Rows are one point carried round by a steady rotation, each followed by how many steps it has turned.
The counts run from 0 to 208.
[103 102  59  99 114 101 151 145 108  99 124 152 148 176 158  96 152  98
 146 119 157 118 100 136 171  99 143 128 104 138 159 135 101 135 136]  151
[152  99 136 139 127 155 149 152 103 140 155 149  81 167 139 111 118 104
 128 102 161 130  87 121 182 123 143 179 115 124 148 136  80 184 124]  58
[142 104  79  84 116 126 170 136 132  98 170 159 161 143 157 126  91 149
 114 101 119 112 115 162 149 103 113  82 141 121 105 153  76 111 151]  114
[122 133 113 128 126 144 128 149 158 128 154 157 166 157 108 105 154 121
  74 135 156 181  98  88 156 117 135 161 158 163 175  94 157 106 118]  174
[181 163 159 158 160 141 143 147 119 141 156 163 141 106 113 131 135 134
  99 122  97 140 168 141 168 106  88 100 173 138 116 138 156  99 155]  106
[125 134 157 203 157 150 141 124 139 140 148 168 126 148 133  99 138  68
 105 121 105 129 105 114 183 108 143 148 128 123 171 104 119 156 152]  68
[204 151 150 140 145 131 156 138 189 140 122 148 156 158 107 120 116  93
 135 145  95 113 129 128 136  83 104 119 139  95 157  87 134 137 147]  87
[152 149 144 110 142 124 119 135 156 161 119 155 186 141 135 145 114  98
  90 178 108 142 105 106 173  80  96 176 134 144 119 103 150 136 115]  85
[119 144  92 111 156 107 140 121 114 119 150 147 198 142 130 134 130 104
 116 177 166 199  98 130 172 131 120 134 163 146 118 115 150 119 128]  11
[170 101 190 110 120 122 110 150  83 168 119 147 120 152 124 141 140 115
 129 128 140 139 125 129 159 125 135 156 144  93 185 125 100 172 143]  54
[206 135 106 133 144 151 132 102 159 121 117 165 140 106 119 137 131 176
  66 124 100 111 160 130 156 116 113 110 139 145 107 134 178  90 148]  102
[164 132 132  94 160 112 141  99  90 150 119 184 159 109 159 123 136 132
 121 155 104 131 127 169 155 115 135 125 141 140  66 163 150 130 127]  121
[132 108 149 119 118 158 123 188 132 129 162 118 137 167 128 131 140 113
  97 121 174 180 108 155 172  93 133 114 183 158 154 148 130 163 140]  184
[142 125 102 117 148 105 174 124 145 125 105 166 150 159 153  80 194  79
 159 150 125 144 111 165 164 119 174 125 100 153 167 113 153 145 143]  157
[134 156 145 155 180 115 145 142 148 131 198 177 165 118 118 127 115 126
  86 156 103 158 122 152 177 132 108 109 175 139 129 132 129 113 164]  105
[161 116  87 138 150 117 191 108 120  91 172 151 130 147  95 101 131 138
 120 114 179 157  93 151 175 161 168 119 125 122 128 152 139 145 145]  26
[187 112  65 113 104 115 150 102 133 101 109 116 178 151 133 128 128 143
 136 126 156 139 138 159 167 114 115  77 166 119 146 122 171  97 154]  8
[190 133 131  76 139 101 101 137  64 144 153 156 134 141 163 146 134 167
 154 147 141 125 133 116 157 144 100 125 154  99 152 152  78 119 156]  128
[160 116 122 146 151 137 162 112 189 129  84 156 161 162 142 113 124  95
 115 140  99  96 101 169 161  76 142 126 115 134 109 122 168 150 120]  83
[173 117 143  97  84 147  88  99 146 131 103 161 154 168 125 137 121 151
  77 126 155 141 116 122 117  92 144 122 168 131 101 118 191 136 104]  191
[190 166 143 136 139 154 125 144 113 136 122 176 147  92 110 156 148 148
 105 122 104 112 172 112 146  92  79  92 150 137  84 145 152  83 158]  107
[209 130 162 116 129 133 119 184 150 147 143 120 149 151 126 154 120 149
 113 148 119 147 136 133 165  97  85 133 146 120 161 127 124 161 160]  91
[172  90 123 125 121 120 115 170 144 118 125 127 127 175 121 120 148 122
 131 128 158 128 101 113 114 126 142  85 103 131 203 139 127 168 142]  166
[168 146 132  73 147 125 123 156  48 165 168 162 125 119 160 151 146 156
 157 156 146 138 133 108 163 123 109 144 143 125  89 157  84 120 142]  127
[127 122  82 104 134  99 159 117 152 123 114 177 163 165 136  86 152  80
 157 130 130 123 108 131 133 119 162 126 112 125 177 101 110 128 134]  156
[157 104 119 113 109 155 148 138 165 116 146 136 120 170 145  89 123 123
  96 115 158 168  91 177 169 103 147 131 197 141 120 137 158 164 124]  189
[161 116 135  99 106 166 114 119  70 134 126 170 144 148  82 166 142 130
  97 127 165 133 133  66 164 167 148 102 145 121 122 134  81  95 152]  34
[123 121  81  83 101  90 126 111 125 130 115 176 187 174 138 122 160 101
 118 153 142 126 111  87 123 116 145 139 118 134 190 102 115 119 109]  155
[108 110 160 102 133 121 128  97  87 169 125 185 149 157 117 128 149  98
  98 146 141 160  97 110 167 134 158 173 167 120 113 114 110 136 110]  48
[151 117 139 143 107 181  98 149 124 142 107 142 135 166 140 159 121  89
 110 126 122  95 123  53 155  90  94 139 111 133 143 104 104 109 147]  71
[142  97 134 124 101 131 151  71 104 113  71 197 133 156 128 103 142 102
 101  99 125 107 103 155 149 132 184  92 121 107 120 137 137 150 117]  46
[160 110 150 128  79 132 100 170 138 119 120 131 136 162 128 125 140 145
  84 103 164 158 137 152 145  95 130 105 200 132 150 158 178 165 133]  185
[108  93 129 109  81 135 131 142  38 149 135 160 112 131  92 133 162 121
 101  75 162 151 142  81 164 115 120 136 162 132  88 139 130 138 142]  38
[181  89 152 154  89 125  98 110 107 142  88 163 113 176 118 137 131 158
 107  84 122  94 111  95 148 119 133 155 113 101 166 141 149 171  98]  60
[133 118 121 108 146 140 139 168 128 118 167 170 162 134 152 141  85 113
  98 135 110 123 120 121 147 111 113  74 133 132 109 163  76 101 173]  109
[147 111 137 120 119 138 141 126  98 108 142 171 132 150  94 141 124 112
  89 123 154 138 119  99 142 163 172  64 150 106 156 125  75 116 170]  35
[205 130 124 111 107 178 112 146 113 114 169 153 107 165 135 164  99 141
 133 107 161 126 103 102 130 125 108 126 172 113 123 118  86 146 138]  202
[172 133 108  90 140 120 147 110 119 101 101 156 176 134 108 148 138 112
 156 161 155 130 114 111 128 120 138  53 124 133  61 107 157 107 157]  14
[197 143 175  96 117 179  97 108 132 144 113 158 136 142 128 154 144 124
 112 146 160 148 120 109 124 111 144 127 174 129  70 105 172 125 116]  196
[184 142 149 106 144  96 138 165  95 131 132 125 157 146  95 150 143 126
 145 178 169 193 140 144 172 148 127  95 173 111 147 141 147 152 150]  17
[185 105  78 119 106 138 128 164 154 131 141 137 123 167 113 120 158 140
 116 114 179 139 115 107 149 116 130 143 133 146 201 117 136 121 130]  170
[160 119 132 111  68 117 102 140 139 110 117 146 144 167 101 141 132 156
  98  92 150 133 128 106 105  75 119  79 174 122 121 139 190 157 137]  186
[125 132 145 150  94 137 114 167 104 138 115 136 138 163 126 149 132 113
 112 106 112 105 140  79 187  49  71 150 133 151 130 118 154 147 130]  75
[ 91 109  81 131 161  81 118 103  74 123 164 197 141 133 152 108 136 135
 119 144 120 121  99 100 146 159 142 157  87 143 125 146 131 128 131]  136
[181  95  90 118 117 105 120  95  97 107 124 173 137 138 166 123 140 187
 128 105 133  81 142 147 139 152 145 104 101 107 165 154 132 118 146]  134
[124 139  81 134 159  89 138 112  62 133 166 187 147 128 160 107 149 141
 128 124 130 145 117 117 179 154 126 178 124 127 175 127 129  92 140]  137
[146 134  91 112 106 130 134 134 168 151 126 143 174 162 131 134  99 114
  97 122 128 104 117 112 165  81  87 164 150 117 166  78 132 123 120]  81
[139 129  86 109 109 117 133 169 125 127 162 136 119 166 103 116 166 137
 114 119 177 158 118  74 146 109 125 186 123 170 166 124 144 137 116]  169
[161 137 118  91 144 125 147 127 117 113 124 154 187 145 105 156 138  90
 141 179 159 162  90 104 139 129 132  81 109 156  60 128 126 123 144]  15
[170 140 130 108 129 152 123 164 120 116 152 171 149 113 124 164  98 132
 107 125 110 111 141  95 127 107 105  74 124 144  74 130  99  81 160]  108
[140  99  98  84  84 137 161  98  92 141 127 171 154 155 106 103 134 130
 104 100 156 138 124 124 157 120 138 159 187 103 154 109 104 121 112]  44
[142 106 101 108 124  80 108 130 103 134  85 141 148 159 156 114 195 120
 124 130 138 130 133 160 184 108 148 136 103 156 165 147 182 134 130]  153
[114 126 168 193 136 143 127 165 145 117 127 152 131 179 133 124 116  78
 110 123  91 106 108 132 175  92 117 111 117 120 169 136 114 172 152]  73
[181 161 151 153 144 137 151 134 171 119 113 162 143 140 119 120 126  88
 137 152  85 113 118 127 136  85 110  86 109 124  97 106 153 150 139]  88
[135  91 112  81  77 141 139 134  71 128 136 142 118 151 104 138 131 136
 111  89 179 138 131  97 155 114 130 129 155 114 125 123  97 118 136]  39
[135 124 110  78 122  74 107  91  89 148 141 174 177 114 141 140 121 175
 100 134 112 128 146 135 141 109 100 146 162 120  86 154 151 124 119]  117
[169 115 111 119 124 128 124  86  87 115  97 160 145 113  81 148 164 170
  81 142 165 148 124  99 162 157 157 119 119 127 116 147 187 115 125]  28
[155 113 125 140 129 178 120 128 172 108 107 182 138 152 106 115 167  84
  99 128 136 141 106  82 115 111 171  80 106 175 106 130 170 109 129]  177
[134 107  97 151 116  94 109 141 131  67 116 131 172 161 144 141 119 134
 129 129 148 134 112 147 127 114 106  43 130 136 134 164 175 146 158]  4
